In the data rows, the value 500 means zero.
Here are some numbered points:
501 711 443 225 438 683 349 646 511 199 132 642 499 507 823 400 366 231 265 159 0
476 530 568 534 528 445 465 645 457 894 625 583 464 631 446 528 437 500 610 503 1
517 567 273 510 388 357 428 615 375 667 646 637 419 559 667 389 396 299 368 602 2
611 602 497 764 428 556 582 428 590 614 567 510 612 646 550 591 607 508 440 572 3
562 459 506 492 530 531 532 423 477 466 445 465 515 557 567 611 457 507 539 390 4
569 618 721 751 406 320 328 375 833 592 779 381 525 673 506 721 734 367 754 294 5
413 571 480 565 380 572 299 443 697 273 610 400 647 390 332 383 676 480 638 581 6
477 454 600 707 440 675 661 382 385 695 414 577 537 631 711 612 553 650 426 636 7
509 525 400 495 455 413 471 545 459 565 577 536 459 545 532 459 469 404 445 542 8
476 655 498 558 530 473 488 644 468 578 546 507 442 512 513 445 469 461 536 556 9
643 315 581 516 720 426 678 438 541 391 387 546 471 584 614 691 605 520 373 334 10
478 748 489 582 550 445 557 712 487 598 566 528 413 503 535 474 462 403 565 559 11
562 567 603 538 480 244 832 760   0 229 519 295 357 569 681 576 220 151 205 719 12
546 543 402 572 464 612 488 497 628 762 444 524 554 548 436 552 596 596 413 583 13
522 563 706 423 497 626 654 582 356 634 441 535 415 537 766 653 550 527 499 186 14
526 456 503 530 382 453 560 484 285 806 629 473 435 581 304 564 468 512 577 456 15
342 445 456 288 366 220 322 485 343 163 663 447 520 281 203 237 666 437 501 577 16
417 459 602 318 497 425 458 482 493 467 511 554 454 417 404 464 462 469 665 277 17
New points follow, each followed by the numbers of its two nearest points above by angle, smallest number first.
484 484 524 361 578 484 572 489 506 456 372 565 485 490 487 521 502 466 568 290 --> 4 17
442 463 633 402 462 482 440 422 594 430 530 520 482 407 363 511 494 483 692 293 --> 5 17
392 402 421 477 575 568 594 480 493 548 480 545 501 417 523 522 382 536 570 568 --> 1 7
467 533 500 516 507 470 597 636 344 472 498 412 430 495 550 476 325 412 437 643 --> 9 12
500 433 602 528 597 406 726 660 216 253 386 378 364 510 624 521 206 311 346 656 --> 0 12
513 503 533 429 518 534 547 505 453 537 439 501 446 500 589 538 495 519 484 391 --> 4 14
510 499 525 497 544 392 621 673 246 382 484 400 408 534 616 484 315 333 371 644 --> 2 12
558 549 608 421 558 613 591 569 351 593 424 513 392 544 740 632 464 543 487 272 --> 4 14
632 578 601 693 574 472 515 428 637 569 557 447 525 631 653 714 633 494 636 330 --> 3 5
436 399 437 505 627 541 545 508 650 558 392 639 544 465 488 511 481 516 517 561 --> 10 13
539 507 514 502 555 311 593 672 343 306 490 349 428 521 567 486 388 321 357 616 --> 8 12
589 629 480 725 462 617 406 458 622 546 632 357 493 587 522 544 598 582 554 644 --> 3 5
510 511 533 537 483 380 602 635 315 525 546 429 427 557 540 495 360 409 441 631 --> 8 12
347 279 429 309 576 765 131 348 802 281 553 591 691 370 262 383 320 792 677 482 --> 6 17
747 452 548 548 445 594 505 234 694 237 333 572 667 604 694 395 783 633 260 290 --> 4 10
353 451 385 216 342 151 279 504 213  95 719 455 523 260 200 227 652 424 467 576 --> 6 16
501 520 520 453 534 383 573 684 286 360 476 414 417 487 553 470 316 399 410 601 --> 2 12
519 503 521 474 515 523 529 507 465 517 466 499 466 508 566 520 490 510 496 438 --> 4 14
561 447 527 531 431 450 597 504 310 830 599 518 448 579 383 584 439 522 584 460 --> 1 15
530 585 516 465 405 525 518 474 461 462 372 525 487 486 612 474 349 484 493 534 --> 0 12
355 433 434 270 339 190 246 510 325 203 717 417 578 208  90 278 705 444 527 617 --> 6 16
520 536 500 335 506 568 411 568 528 303 288 581 504 479 626 482 433 391 398 300 --> 0 4
476 381 523 456 575 398 675 454 447 666 564 507 294 482 446 620 498 573 554 449 --> 1 15
510 428 599 466 588 578 511 412 420 400 405 507 489 526 655 605 330 585 559 424 --> 4 14
478 441 480 555 516 625 695 525 442 650 349 578 519 516 620 599 452 570 418 661 --> 7 13
638 542 417 588 537 436 556 430 499 514 535 436 531 582 475 573 598 575 528 484 --> 3 5
404 441 605 317 450 455 445 407 552 409 580 506 469 391 341 437 482 473 717 289 --> 16 17
619 551 496 601 559 520 401 532 544 465 496 457 483 616 576 496 568 560 440 457 --> 3 5
525 435 463 462 598 491 449 536 646 658 443 555 460 531 387 490 607 594 395 455 --> 1 13
